Which row each row swaps with, under one turn or mirror
The rows were stretched afterwards, more along some directions than others.
tosi: [ -9  -8  22 -17  15 -52  -5  11 -10   0   8   4   5  21  14 -17 -29 -30
  10  27 -12  -4  -2 -34   8  39  49]
pef: [ -6 -12  -5  28  -4 -17  -3 -27  -9   9   7   0   2  14 -48  20 -11 -12
 -17  -2  -4  15 -19  -1 -37 -29  -7]
faz: [-13  17 -17 -56 -27   4  31 -16   5  19  24   3  16   7  19  -3  16  -3
  17 -10   5  -3  11   2  20  12  27]
bovut: [-14  14 -11 -52 -26 -16  33 -20  -5  29   4   9  37  -7  17 -12  27   3
  22   4   3   2  -2  -2  42  12  16]
zelus: [ -2 -12 -14  28  -2 -39   9 -29  -4  12  22 -21   2  16 -31  12 -11 -31
 -11 -24 -12  19   4   7 -26 -32  10]
tukev: [ -8   6 -15 -56 -29   4  25   8  -7   9  14  11  33  -4  29  -7  31 -15
  22  -9 -14  -4  -8   7  12  42  60]
res: [ -4  -2 -32 -58 -32  -6  29 -11 -10   4  -1   2  29 -15  36   5  43  14
  14   1  -7   8 -10  -2  38   3  15]
Kekat: [  8 -24 -19  58 -19  22 -15 -15   3 -17   2 -12  13   7  10 -30 -30   0
 -30   7 -23  34   4  14  -6   9 -39]
rap: [  3  23 -20 -69 -37 -12  52 -35  12  17  16  11  16  -7  30  11  13   1
   8 -13  -6  -8  -7  11  40  24  33]
nini: [-16   8 -17 -48 -15 -16  18  13  -4   5   6  17  27 -10  41  -5   8  11
  27   0   7  -8 -11 -11  40  22  11]
rok: [ -7 -19 -14  10  -4 -29   5 -25 -12   8  16   2  -3  26 -38  30 -14 -34
  -8 -15 -10  12  -9  13 -32 -26  11]
Tafir: [  2  21  -8 -39 -32  23  40   5   6  -4   6 -13  26  -3  21   1  34  23
  17  -4   2  13  -9   5  19  -8  36]
nanim: [  7  26 -16 -58 -40  13  39 -12   9  11   2  16  19  -6  13   2  28  15
  30   4  -9  -3  -5  15  30  27  12]
gek: [ 17  -3  -9  38 -23  44  -5  -6  -5 -10  10 -30   2  -3   8 -17 -11  19
 -29  -8 -21  44   6  12  -4 -13 -34]
Bafo: [ -9  17 -24 -46 -18 -18  29  -2   0  26   5   5  29 -17  36 -18  18  16
  41  -5  10 -15  -5   6  50  16  38]
tetu: [ -3 -15  -7   8 -12 -27  16 -36 -11   8  28  10   5  10 -25  19 -20 -25
  -3  -4   0   3 -26  20  -9 -28   8]
geg: [ -6   3  -9 -43 -25 -16  43 -21 -12   5  29   1  25 -18  14 -15  -2 -20
  21   8  14  13  -4   5  35   8  17]
kobir: [  1 -21   0  12  -5 -33   4 -23 -21   2  15  -7  -4   9 -28  22 -17 -18
 -15  -5 -11   2 -33   3 -19 -44   4]
nanen: [-23   9  -1 -19  33 -56 -26  12  -4  18   9   1  -4  26  21  -8 -13 -32
  35   5   5  -2  19 -44  13  20  29]
mem: [ 17 -14  -9  46 -27  34  -4 -12  -6 -18   8 -28  10   7   8 -22 -16  20
 -34 -10 -28  32   1  11  -9   2 -25]
lup: [ 13   2 -18  32 -25  35   3 -14   3  -4  10 -30  15  10   6 -10  -2  21
 -45 -15 -30  34  17  18 -10  -8 -22]
lugoz: [-11 -12 -12  11  -7 -16   3 -21 -10  13  10  -3  -6  22 -37  34 -13 -20
 -15 -16  -6   9 -18  14 -27 -33   9]
kamu: [ -4   7  16 -18  24 -36 -15  23  -9 -22   5   6 -17  31  10  13 -13 -36
  38  26   2  13   0 -33   2  32  21]
Riza: [  4  -1  15 -27  23 -45  -7  -4 -21  -4   6   2 -17  26  -6   3  -9 -36
  47   3  16  13   5 -29  -5  12  27]
taraz: [  7 -20  -8  54 -16  30 -13  -6  -6  -8  -4 -20  11   0  -1 -19 -22  17
 -45  -6 -21  24  -8   9 -16  -4 -32]
budo: [-16  17  10 -49  28 -64   0  15 -11  27  16   6 -22  26  -2  15  -8 -51
  57 -13   8  13  13 -22  -4   1  36]
muda: [  7 -19 -18  38 -24  34  -4   1  -1   6  -4 -17   1   0 -12  -9  -8   8
 -51  -7 -23  35  -2  20 -15 -18 -32]
Voka: [ -7  -6  -7  10  -3 -27   8 -24 -10   5  19 -12 -13  23 -34  27 -13 -24
 -14 -19 -10  21 -14  -1 -26 -42  11]
rame: [  6 -14  -8  44 -17  32  -9  -1  -2  -1  -6 -21  13  -5  -2 -16 -10  21
 -54  -7 -28  32   3   6 -13 -13 -33]
gezom: [ 10 -22  -1  34 -14  29 -15  -2  -6 -10  12 -11  -3  -3  18 -16 -18  17
 -38  -1 -21  27  -3   8   5   4 -30]
vud: [ -1  21  -8 -46 -29  15  28   8  12  24   8   5  24   3  21  -8   4   7
   8   0 -11   7   6  15  18  19   0]
pabo: [ -9  -7  -6  16  -4 -23   7 -23  -7   6  16  -5  -1  16 -27  27  -9 -12
 -12  -9  -8   8 -17   3 -16 -40   3]
Pido: [ -2  16   1 -75 -40  -3  45  -1  -7   8  19   8   9   3  17   2  24   9
  17 -11  -7   6  -2   2  21  11  63]
nizib: [ 11 -18 -21  25 -26  33  -7 -11  -9 -17  14 -20   2   7   8  -2  -7  25
 -32  -7 -25  31   1  11  -6   3 -35]
duviz: [-10  13  -4 -50 -28   5  41   5   0   2  14   1  26  -9  31  -2  16  -5
  35  -7   3  -1  -6  12  31   8  34]
Tofe: [-11  -8   6 -44  22 -53 -17   8 -16   6   9   9 -22  29  18  18  11 -24
  41  -1   4   4  16 -39   9  34  24]
Bagab: [ -4 -15 -17  33 -12  30  -6  -4  -3  -4   1 -12   2  -6  -4 -21 -18  -8
 -39   4 -29  28  -3  21   0  -1 -23]
kepe: [ -7   5  -4 -47  16 -42 -16  20 -16  -7  18   9 -13  25  31  28  -6 -13
  35   8   7   7   9 -30  20  19  28]
Kan: [-14   9  20 -17  30 -36 -16   6 -11  12   1  -1 -21  20  20   2   6 -34
  33   7  12   2   2 -30 -11  40  30]
Lato: [-14 -11  -9  12   1 -39   6 -27 -18  16  21 -18   0   5 -34  18 -14 -22
  -8  -8  -7  18 -16  -4  -9 -42   1]
ralin: [ -7 -17 -12  25   4 -28  -2 -16 -20  16  11  -4   5  23 -27  16 -24 -30
 -11 -13  -5   4 -16  14 -31 -37  11]
ziva: [  7 -14  -7  23  -6 -14   1 -18 -13  -6  16  -3  -4   9 -28  26 -11  -6
 -24 -10 -10   0 -23   5 -38 -39   2]
Gen: [  0  -7  -4 -43  19 -41 -18   4 -28  -8   5   9 -20  22  16   8   5 -19
  35  20   4  13  -5 -30  21  25  28]
suput: [ -8  23  -9 -53 -17   4  32  -4   2  29  11   7  40 -10  43 -10  21  30
  21  -9   5 -22 -11  -2  47  18  34]
Dero: [ 13 -16 -17  45 -19  29 -13  -4  -4 -14  -1  -7   4  17   3 -22 -14   9
 -18   0 -23  38  -1  22 -10   0 -18]
lutib: [ -7   3  -1  -3  40 -69  -9   9 -20  -7   2 -22   6  13  23 -16 -12 -31
  49  -8  18  17  13 -43  20   5  31]
nupo: [ -2 -19  -2  15 -11 -20  13 -33  -1   1  21  -4   1  20 -27  33 -17  -8
 -28  -9  -9  12 -19   5 -24 -30   3]
Beled: [  5 -18  -7  44 -14  21  -5 -13  -2 -16   6 -14  11   5  14 -24 -22  10
 -32  -6 -24  37   0   6  -2   5 -26]
vila: [  8  25 -30 -61 -35  18  45 -12   4  -6  11  -7  14  15  10  25  32  17
  17 -12   8  19   5  15  23   3  20]
gav: [ -8  10   6 -39  31 -47  -7   0 -17   3  18  15 -23  29   7   0  -2 -37
  56   7  16   8   3 -34  16  43  39]
gapi: [-27  12   7 -60  30 -54  -1   8 -23   3  17  17 -19  26   6  21 -12 -44
  40  17  15   1 -10 -36  16  24  31]
leki: [ -9 -10  12  -8  36 -37 -13  20 -12 -23   9 -14 -16  31  17  -7 -15 -49
  46  11   4  19   9 -30  -1  32  40]
Gibi: [ 12 -25 -18  25 -32  31  -4  -3  -5 -14  -3  -8 -10  -2  -4 -12  -5   7
 -33   2 -30  38  -9  21   2  -6 -37]
pone: [ -1 -18 -16  21  -7 -24   6 -27  -4   9  23  -7   3  20 -28  28 -24 -32
  -1 -10  -6   6 -13  19 -23 -28   7]
doreb: [-15  14   7 -24  28 -56 -16  15 -16   2  -9   8 -18  15   5  11  -7 -42
  42  15   7   7  16 -28   4  16  19]
lilib: [ -1 -25   8  27  -5  -9  16 -26  -3  17  18 -21  -1   7 -30  14 -18 -13
 -38 -15  -9   7 -19  12 -30 -45   9]
pegum: [ 14  25   4 -22  15 -50  -2 -19 -10  -9   8   5  -2  19  34  -5 -15 -14
  23   7  -3   0   0 -38  15  37  26]
mek: [  7 -19 -18  47 -22  26  -5  -7   3 -10   3 -20  16   6   8 -20 -25  14
 -45  -6 -31  23  -5  13  -8  -4 -31]
dodup: [ -8 -12  -4   4  -9 -15  12 -28  -5  14  23 -17 -10  15 -28  36  -9 -14
 -29 -21  -7  14 -10   3 -27 -50   9]
peseb: [ -1  25 -21 -42 -28  14  33 -11  12   0   6   1  25   5  21   2  24  -1
  31  -9   7  15  20   5  22  13   6]
vedi: [ -6  21  22 -39  31 -47  -8   6 -16   8   6   0 -18  14  13   3  -4 -28
  47   7  -4  -3   6 -38  11  28  30]
datet: [-11 -21  -8  26  -5  37 -16   2  -4   7   1 -19   4   5   7  -8 -12  14
 -36 -17 -24  21   9  11 -12   5 -21]
kisig: [-11   9   1 -14  36 -52 -17   8  -2  -2   2  -3  -3  30  14  12 -10 -41
  43   2  11   4  24 -41   2  18  21]
pazu: [  6 -21 -10  49 -15  27  -8  -8  -1 -22   7 -16   4   5   7 -20 -19   6
 -30   1 -26  28   0  10  -3   6 -37]
muvu: [  1  -9 -11 -54 -32  -9  38 -17 -14  13  14  -6  19 -27  18  -9  30  11
  14  -4   6   5 -17   0  39  -6  27]
zuse: [  1  23  11 -47  21 -26   3  -9 -25   0  21  -6 -23  20  11   4   0 -12
  31  12  14   3   1 -30  11  28  37]
vef: [-15   6  18 -39  24 -34 -16  24 -15  13   7  -1  -8  17   1  13  12 -40
   4  12 -14   6  -5 -44 -12  35  59]
ruran: [-18  21 -13 -51 -28  13  30  -4   9  32  -2  12  28   0  37   1  33   2
  26  -5   4 -12  -7  26  22  33  33]
gurun: [ -8  -9 -10  12 -12 -30  10 -26  -5  15  16 -13  -2  20 -38  30 -12 -19
 -14 -15 -13  12 -14   7 -19 -35  16]
Raloz: [  2  12 -12 -44 -40  15  42 -12   2   1   5   8  22 -11  16   8  16   5
  10   6   1  -8   2  25  15  16   3]
bor: [ -2   8 -14 -50 -30  14  24   7  11  23  -9   4  20  -5  18   2  23  17
  16  -9   1   6   3  12  31   3  17]
muko: [ -5 -17   0 -32  24 -54 -10  -7 -29 -12   5  -7 -25  11   2   8  13 -41
  23  18   1  29   0 -46   5  14  14]

vef pairs with tukev
Gen pairs with muvu
tosi pairs with Pido
ruran pairs with Kan
zelus pairs with lup

Which row each row swaps with, under one turn or mirror
The rows were stretched afterwards, more along some directions than others.
pegab: [-46 -23  -4 -70  35  32  -8  14 -12  27  38  32   1  -4  29 -34  -1]
Kas: [-31 -52 -11 -65   9  24  -2  43 -12   0  77  43  13  15   8  -1 -13]
Pavo: [-18 -12 -25 -42  24  33  13  27   3  30  33  59  29  10  21 -30 -18]
nam: [-23 -36   7 -26  -7  61 -30   8 -13  28 -17  11  -8  -1  20  20 -34]
tazem: [-51 -17   0 -97  51  42 -13  -7   5  25  56  -1   6  -3  50   3  15]
mudok: [-33 -28 -22 -45  40  72  14  37  12   6  44  64  34 -13  10 -11 -15]
gipot: [ -3  11  15 -34  -3  60  -8  -6 -25   7  69  58  34 -19  34   2   1]
derup: [-35 -56  -6 -49   3  19   8  20 -15  35  -8   0 -17  -6  -5  18  21]
mul: [-40 -30 -10 -80  52  48  -6  37  -5  23  60  35  13   9  35  13   8]
lub: [-19 -37   1 -40   4  18  12 -11   9  72  41  -1   8  -3  49 -38  22]
funa: [ -1  -9  11 -24 -21  80 -30   9  -7   4  30  59   3 -12  35  31 -31]
gorop: [-22 -27 -25 -57  28  27  10  22  -3  46  31  48  27   6  20 -39  -8]
Biso: [-26 -16 -10 -71  53  58  -5  37  -1  14  60  46  20   3  25   8   0]
tov: [-14  -9 -12 -33  11  63  -6  16  20  19  35  52  42  -2  54 -10 -28]
soner: [-16 -15   5 -68  32  25  14  18   1 -13  67  22  36  12  17  10  11]
lura: [-25 -46  -8 -64  -3  28  11 -15 -26  51  72  43  47 -12  30 -41  11]
kos: [-13  -8  12 -25  -5  62 -11  24 -35  21  27  31  26 -29  19  26   8]
tagov: [-24 -43  -3 -40  -5  70 -20  20 -18  19 -18   2   5  -3  14  28 -34]
Votad: [-13 -40  10 -29   7  63   5  12  14  37  81  39  41  -1  62 -18   2]
Vifas: [-12 -22  19 -42  19  55 -11  16  11  32  85  15  12   0  66   3  13]
Zibeb: [-18 -20  11 -66  38  33  15  12   4  -8  64   8  33   9  21   5   9]
vanab: [-37 -54 -10 -83   0  40  -4  -9 -15  49  43  38  21  -8  17 -10  -8]
fanaz: [-37 -55 -12 -76   5  45  -1 -14  -5  38  42  26   3  -9  11  -6  -4]
zul: [-22 -42  13 -67  11  -4   6   1 -13  33  40  -5  26  17  43 -32  10]
baso: [-21 -26  11 -17 -18  15  11  -9  -3  56  20  36  19  -6  12 -28   8]
rako: [-11  -7 -18 -64  42  23  19  35  17   2  71  53  52  18  18  -9  -3]
beset: [-18 -40  -8 -27 -16  27   1  33 -18  23  -8  27  -9  -7   1  29   5]
Kizin: [-19 -39  -1 -45   4  40  -8  48  -5 -11  70  48  17  17  13   0 -26]
led: [ -2  12  14 -37 -11  78 -27   6 -13  -1  35  66  14 -14  25  34 -30]
Luk: [-25  -2   3 -37   9  58 -35  37 -27 -11  43  41  39  -3   1  31 -14]
kav: [-31 -37  -2 -89  28 -14  -5  21 -16  51  37   9  15  19  48 -13  26]
repek: [-23 -46   4 -73   6 -12   6   8 -16  34  42   6  30  19  39 -29  14]
Sud: [-29 -11  22 -55  15  20   2 -33  -5  54  54  -7  -6  -5  52 -34  32]
Guk: [-36 -32  37 -55   6  31 -23   9 -15  33  74  24   6   2  41   7  17]
Bezaf: [-39 -33 -16 -44   3  28 -11  16 -29  33   2  18  36  -9 -17   4   6]
sug: [-30 -16   0 -65  33  88 -16  21  -5 -26  41   8  11   2  -4  40 -36]
zuk: [-35 -27   1 -54  33  81 -17  10   3  -8  32  13   2   0  -4  38 -29]
Sato: [-30 -33  -8 -59   6  31   6  13 -27  29  80  37  49  -8  10 -42  -5]

Zibeb pairs with zul
kav pairs with rako
gipot pairs with lura
mudok pairs with pegab

